One vector is turned by the same rotation once a tick. Each row is the vector after some number of ticks, and that number follows the row.
The counts run from 0 to 424.
-0.60,0.44,-1.92,1.49,-3.34,-2.82,2.16,-1.65,-2.35,2.35,-1.81,0.88,1.05,-4.55,0.39,-0.85,-3.45,-0.71,-2.96,-0.66,0.30,-4.81,-0.42,-0.86,-2.05,-2.34,-0.19,1.66,2.59,0.71,-1.60,-1.95,2.01,-1.53,-1.83,-0.25,-1.67,0.03,2.89,-0.80,0.07,0.62,-1.37,2.02,-0.98 : 336
-1.27,1.74,-1.49,3.23,1.97,-1.61,-0.41,-1.51,-3.30,1.50,0.18,1.21,0.42,-0.27,0.96,-2.73,-1.76,-1.95,-3.23,-3.17,-2.04,-1.45,0.28,-3.42,-1.88,0.99,1.60,0.85,3.93,0.44,1.88,0.91,0.92,-1.86,-0.75,2.57,-1.90,-2.04,1.15,-1.20,-3.29,0.02,-1.04,0.27,-0.89 : 400
-3.89,0.71,-2.00,3.24,-0.26,-1.20,1.05,-0.04,-1.63,3.23,-1.35,0.82,0.18,-0.79,2.37,0.32,0.96,-0.58,-2.36,-3.49,-1.54,-2.79,-0.38,-1.71,-3.51,0.03,0.88,1.69,3.80,1.65,1.23,0.85,0.94,-1.99,-1.89,1.44,-0.01,-1.64,2.54,-2.41,-3.16,1.75,-2.24,-0.71,-0.37 : 123
0.84,3.97,-1.94,1.36,5.94,-0.34,-0.44,-0.55,-1.93,0.60,-1.51,2.48,2.62,-4.17,-0.45,1.65,-1.36,-2.16,-3.67,-2.27,-2.40,-1.61,0.17,1.39,-2.80,-1.31,0.98,1.55,-1.32,-1.07,-0.67,1.75,-1.69,1.37,-1.22,-1.25,0.14,0.41,1.99,-2.62,0.85,0.25,-3.25,-0.79,0.23 : 48
-0.98,0.15,-2.51,2.67,-0.19,-0.49,-0.96,-2.08,-2.10,0.46,-1.61,2.35,0.05,-4.34,-0.62,-0.30,-2.57,-2.62,-3.69,-0.62,-1.70,-5.34,0.40,-0.45,-2.73,-2.79,1.45,-1.28,2.68,-0.96,-1.78,-1.32,1.93,0.29,-2.55,-0.72,-0.59,-0.73,3.95,1.46,-0.48,2.23,-0.86,1.03,-0.93 : 339
-0.62,-1.05,-3.57,3.67,-2.40,-2.96,-0.42,-2.58,-1.53,2.08,-2.10,0.90,-1.46,-0.71,1.22,0.53,-3.04,-1.34,-2.58,1.60,-0.55,-3.21,-0.84,1.58,-3.37,-1.25,-0.10,4.28,1.17,1.26,-0.22,1.78,-0.70,-1.37,-3.90,-1.22,0.02,-0.39,2.72,-1.28,-1.62,1.75,-1.09,-1.07,-0.29 : 200
0.89,1.28,-1.96,3.26,3.77,-1.34,1.19,-2.75,-1.18,0.98,-1.21,4.30,0.44,-1.39,0.18,-0.73,-3.22,-3.95,-4.73,0.13,-2.47,-0.98,1.94,-0.37,-1.98,-3.23,0.24,2.37,0.71,-1.21,0.05,1.17,-1.91,-0.45,-3.69,-0.92,0.18,-0.22,2.65,1.14,-0.39,0.03,-0.84,-0.83,-0.27 : 419
-0.78,2.29,-1.95,0.43,2.62,-1.04,-0.86,-1.69,-2.81,0.14,-1.50,0.75,-2.64,-0.08,0.45,-0.43,-1.22,-4.61,-4.23,0.83,0.62,-2.54,2.26,-3.06,-2.34,-1.70,2.58,-1.41,3.18,-0.55,1.68,3.75,2.47,-0.18,-0.36,1.59,0.65,-1.38,2.54,-1.41,-0.30,1.01,-1.63,0.28,-1.11 : 395
-0.19,2.17,-1.27,2.47,-1.34,-1.31,3.30,0.70,-4.71,2.98,-1.05,1.18,-2.01,0.81,1.13,-1.37,-1.40,-2.16,-3.79,-3.27,-1.52,-2.64,-1.21,-0.97,-0.91,-1.35,-1.07,0.68,3.40,1.82,0.82,-0.55,0.22,-2.03,-1.80,2.55,-2.46,-3.16,1.04,-0.15,-3.28,1.43,0.02,0.02,-2.98 : 219
-0.53,2.76,-1.05,-0.91,0.56,-4.17,4.77,0.04,1.12,0.66,-2.39,0.10,-0.24,-2.45,0.71,3.36,-4.77,-0.97,-0.16,0.26,0.07,-1.88,1.95,1.34,-1.82,-3.37,0.20,2.64,-0.05,-0.88,-0.53,2.39,-0.56,-0.01,-1.49,0.33,0.43,-0.48,3.50,-1.03,0.64,-0.06,-3.72,-2.04,-1.45 : 152
1.51,1.71,-1.41,1.09,2.60,-0.55,2.23,-1.11,-3.73,1.44,-1.58,1.25,0.02,-1.32,-0.65,-2.11,-3.30,-2.91,-5.77,-1.99,0.12,-0.95,0.17,-1.49,-0.81,-2.28,1.15,-2.30,2.80,-0.32,1.06,0.71,2.60,-1.63,-0.74,2.21,-1.52,-2.57,3.12,-1.93,-1.20,-1.36,-1.38,1.40,-0.63 : 37
-2.20,2.18,-1.71,3.59,-2.34,-3.75,-0.83,-0.18,-1.47,1.44,-0.25,-0.22,0.05,-0.20,1.73,-0.36,-3.30,-1.08,0.56,-1.72,-0.82,-3.56,1.31,-0.68,-2.26,-1.29,1.15,4.46,2.60,1.06,0.45,2.04,0.06,-2.03,-3.41,-0.01,2.04,-0.56,2.08,-1.75,-1.13,1.14,-1.46,-3.82,-2.68 : 381
-0.82,2.89,-2.35,0.85,2.75,-3.40,-1.07,-3.93,-0.40,1.50,0.29,1.93,0.28,-2.24,0.94,0.18,-2.50,-3.38,-1.96,0.83,-3.08,-2.37,1.76,0.13,-2.72,-1.66,-0.04,1.18,0.03,-2.22,-0.78,2.53,-2.97,1.66,-2.59,0.77,0.56,0.21,1.51,2.00,0.07,-0.03,-1.70,-1.40,-1.04 : 282
-1.51,2.51,0.04,-1.28,-0.06,-2.62,3.77,-1.06,-2.62,3.67,-1.31,3.80,2.04,-2.57,1.75,-0.51,-1.23,-1.89,-2.98,-1.08,0.12,-0.26,1.52,-1.55,-2.18,-1.74,-1.14,3.94,1.59,2.32,-0.41,1.75,-0.44,-2.08,-2.12,1.86,-2.28,0.08,0.99,-2.88,-0.85,0.26,-2.53,1.04,0.37 : 413
-0.43,1.80,-1.32,0.36,-2.60,-2.75,4.03,0.22,-2.75,2.93,-3.03,-0.82,-1.40,-2.35,1.80,2.53,-0.60,-1.61,-3.39,-0.90,0.59,-2.29,-0.59,0.87,-0.68,1.04,-0.99,0.01,-0.04,1.22,0.18,2.02,0.08,0.83,-0.15,1.11,-1.36,-1.65,2.72,-2.77,-0.54,1.94,-4.68,0.22,0.04 : 353
0.58,0.90,-2.57,2.85,-0.01,-2.19,3.35,0.54,-3.23,1.12,-1.02,-0.27,-0.02,-2.16,1.68,1.42,-3.00,1.75,-2.11,-2.89,-2.16,-3.72,-1.65,-0.56,0.53,-1.20,-0.54,0.38,1.87,1.02,0.45,1.26,2.91,-1.76,1.75,-1.06,-2.34,-1.83,3.26,-1.31,-2.19,1.17,-3.91,-0.36,-1.52 : 348
0.36,1.21,-2.56,2.96,3.68,-2.40,2.01,-3.76,0.84,0.29,-1.01,1.76,1.50,-1.63,0.44,1.48,-4.18,-1.99,-3.30,-0.67,-2.56,-2.38,1.80,0.72,-1.18,-3.64,1.42,1.75,0.56,-2.05,-0.54,1.05,-1.09,-0.37,-3.29,-1.05,-1.32,-0.66,2.66,1.82,-1.30,-0.23,-1.93,-1.36,-0.78 : 423
0.51,2.74,-1.39,2.93,2.68,-2.26,2.54,-0.29,-1.15,1.68,1.19,2.61,2.86,-3.11,0.51,0.21,-4.51,-0.53,-0.71,-2.51,-4.51,-2.02,1.03,-0.54,0.15,-2.93,0.23,2.09,1.57,-1.53,-0.25,0.51,-0.61,-1.28,-0.89,0.25,-0.65,-1.04,2.01,2.81,-1.21,-0.12,-1.72,-2.27,-2.57 : 146
-0.36,2.50,-1.92,1.38,1.08,-0.37,2.25,-0.30,-5.12,0.29,-1.50,1.23,-3.36,-0.11,0.64,1.24,-1.02,-2.93,-4.09,0.14,-0.80,-2.05,-0.14,-1.28,-2.05,-4.19,-0.27,-1.07,1.35,0.31,0.81,1.93,2.52,1.10,0.43,1.15,-1.86,-2.59,1.38,0.66,-0.66,2.63,-1.68,1.04,-1.97 : 214
-0.84,3.44,0.37,2.45,1.55,-2.07,1.23,-1.13,-3.21,2.68,1.36,4.56,2.34,-3.47,0.71,-1.25,-2.12,-2.84,-2.22,-3.13,-4.00,-1.02,1.66,-0.73,-1.79,-1.96,-0.81,1.91,2.67,-1.07,-0.16,-0.43,-1.59,-1.14,-2.29,0.95,0.24,-0.12,1.40,1.97,-1.66,-0.45,-0.93,-1.59,-2.35 : 142
0.58,2.09,-1.89,3.01,-1.47,-1.51,4.09,0.21,-3.67,2.99,-1.54,0.60,-2.77,1.33,2.05,-0.01,-0.96,-1.82,-3.52,-2.98,-1.37,-2.38,-0.34,1.29,-1.74,0.87,-1.00,2.35,2.15,1.11,1.18,0.50,-1.28,-0.99,-3.70,1.82,-0.10,-2.66,1.65,-1.72,-2.77,2.19,-1.31,-1.99,-2.54 : 220
-0.46,0.95,-1.00,3.31,-0.23,-3.14,1.90,-2.58,-0.15,2.94,-0.66,1.76,3.13,-2.18,1.25,0.58,-3.20,0.04,-0.90,-1.08,-2.86,-1.51,0.34,-0.02,-1.73,-2.05,-0.31,5.25,1.45,0.69,-0.60,-0.25,-1.93,-2.81,-3.84,0.35,-0.85,-0.38,2.12,-0.54,-2.76,-0.65,-2.17,-1.23,-0.87 : 421
-1.04,0.36,-1.01,1.29,-2.21,-2.76,2.73,0.55,-2.06,3.23,-2.18,-0.50,-1.17,-2.00,1.75,-0.34,-4.14,-0.79,-1.17,-1.79,1.58,-2.64,1.88,-1.43,-0.85,1.27,1.44,0.59,2.83,1.47,1.05,2.16,2.64,-2.42,-0.84,1.21,0.60,-1.65,3.86,-2.83,-3.39,0.43,-3.82,-1.02,0.41 : 256
-0.19,2.19,-2.61,-1.13,-0.79,-4.13,0.03,-1.34,-1.83,1.81,-2.12,0.13,1.36,-2.45,1.48,0.95,-2.28,-1.20,-2.79,1.10,-0.16,-2.57,-0.55,0.73,-3.21,-2.71,-0.45,4.94,-1.13,1.55,-0.88,2.56,-0.22,-0.12,-0.74,-0.76,-0.09,1.40,1.10,-3.89,1.48,0.59,-3.67,-0.09,-0.13 : 192
-0.59,4.38,-1.63,2.18,0.25,-2.02,1.07,1.93,-4.02,0.86,0.60,-0.76,-0.32,-1.59,1.16,1.43,-0.40,-1.03,-1.34,-3.78,-2.11,-1.81,-0.88,0.84,-1.54,0.31,-0.52,3.94,0.12,1.20,0.51,2.95,-0.83,0.07,-0.43,1.36,0.02,-2.47,0.84,-3.65,-1.22,1.53,-2.31,-2.68,-3.10 : 87
0.69,2.67,-2.75,1.89,5.66,0.17,3.29,-0.52,-1.33,1.44,-1.07,1.40,-0.81,-0.32,1.00,1.14,-1.69,-1.35,-4.68,-1.79,-1.65,-1.27,1.41,-0.84,-1.13,-0.93,0.64,-0.46,0.71,-1.18,1.34,1.89,1.01,-0.12,0.42,-0.68,-1.26,-2.23,1.92,-0.65,-1.74,0.56,-3.25,-0.65,0.69 : 129
1.05,0.39,-2.24,1.85,-0.59,-2.12,-0.02,-3.07,-1.85,1.18,-0.71,1.18,0.52,-4.15,-0.40,-0.50,-4.73,-2.67,-2.63,0.54,-1.86,-4.70,0.87,0.94,-0.78,-2.59,0.09,-1.45,1.40,-1.69,-1.74,0.29,-0.41,0.24,-1.28,0.16,-1.22,0.20,3.89,2.36,-0.18,0.21,-1.11,-0.64,-1.87 : 61
-0.27,0.94,-2.23,2.95,1.69,-0.94,-0.91,-0.46,-1.44,-0.77,-2.21,1.14,-2.10,-1.96,0.66,3.67,-2.57,-0.63,-1.73,-0.14,-1.68,-3.32,0.61,2.80,-1.04,-3.39,0.19,0.93,-0.62,-1.31,-0.68,3.01,0.77,1.81,-0.13,-2.23,1.11,-0.58,4.63,-1.63,0.20,2.12,-3.79,-3.04,-2.06 : 68
-0.19,4.78,-0.20,-0.66,-0.40,-2.63,5.17,2.30,-3.47,2.17,-1.20,1.23,0.80,-2.09,1.56,1.23,-1.66,-1.72,-1.85,-2.93,0.56,-1.14,1.09,-0.02,-2.49,-2.00,-0.58,4.23,0.21,2.51,0.13,1.18,0.29,-1.55,-1.23,0.35,0.67,-0.55,1.52,-2.40,0.76,0.63,-1.63,-1.26,-1.97 : 232
1.05,1.88,-2.49,2.03,0.86,-1.66,3.20,-0.02,-3.24,1.08,0.51,0.71,3.39,-3.42,0.08,-0.07,-3.79,0.12,-1.91,-2.23,-1.14,-2.35,-0.35,-0.21,-1.06,-3.62,0.36,4.43,0.71,2.38,-0.36,-0.01,1.02,-3.61,0.33,-1.49,-1.70,-0.02,1.76,-2.78,-0.36,-1.24,-1.06,0.02,-1.99 : 328
-1.06,2.33,-3.29,0.94,0.86,-4.03,1.03,-0.75,-0.73,0.57,-0.27,-2.86,-0.16,-0.50,0.78,0.46,-3.69,-0.56,-0.94,-1.37,-0.24,-3.40,0.79,-2.50,-0.09,-2.80,2.69,1.84,2.98,0.61,0.59,2.10,3.70,-2.49,1.65,0.79,-0.48,-0.86,1.28,-0.11,-0.51,0.99,-2.21,-0.74,-3.16 : 388
1.68,2.42,-2.29,0.83,3.77,-2.39,3.68,-0.89,0.48,-0.07,-0.24,1.28,1.20,-2.42,0.92,2.67,-5.94,-1.25,-1.16,-1.11,-1.39,-1.29,2.65,1.14,-0.23,-3.74,1.16,1.18,0.06,-2.78,-0.11,1.75,-0.58,1.27,-1.60,-0.74,0.26,-0.25,2.55,1.98,0.61,-0.85,-2.69,-1.95,-1.26 : 149
-0.38,2.75,-3.95,2.09,1.60,-3.26,0.30,0.16,1.34,0.04,-1.04,-2.81,-1.08,0.57,0.75,2.41,-3.96,-2.18,-2.17,-0.68,-0.32,-2.19,1.56,0.04,-1.28,-1.50,4.18,2.95,1.44,-0.06,1.58,3.74,0.94,-0.31,-1.12,0.00,1.51,-1.12,2.35,-0.95,-0.61,0.98,-2.39,-2.84,-1.60 : 386
-1.18,1.51,-3.48,1.06,-0.22,-2.91,2.55,-1.44,-2.41,2.24,-1.35,-1.65,-0.02,-1.06,0.34,-1.02,-4.31,-0.78,-3.18,0.18,-0.02,-3.84,1.33,-3.91,-1.04,-3.17,2.30,1.39,3.37,1.47,1.13,0.40,4.54,-1.54,0.85,-1.22,-1.93,-0.77,1.04,-0.18,-0.80,1.54,-2.02,1.82,-1.52 : 114
-1.72,1.62,-3.15,2.27,-0.48,-4.05,1.28,0.01,-0.38,0.47,-0.21,-2.73,0.04,0.46,1.48,1.66,-3.96,-0.08,0.13,-1.52,-0.63,-3.10,0.63,-0.84,-1.17,-0.83,2.10,5.03,2.15,1.05,0.91,2.22,1.93,-2.73,-0.76,0.36,0.62,-1.26,2.18,-1.32,-1.90,1.06,-3.04,-2.15,-2.87 : 385
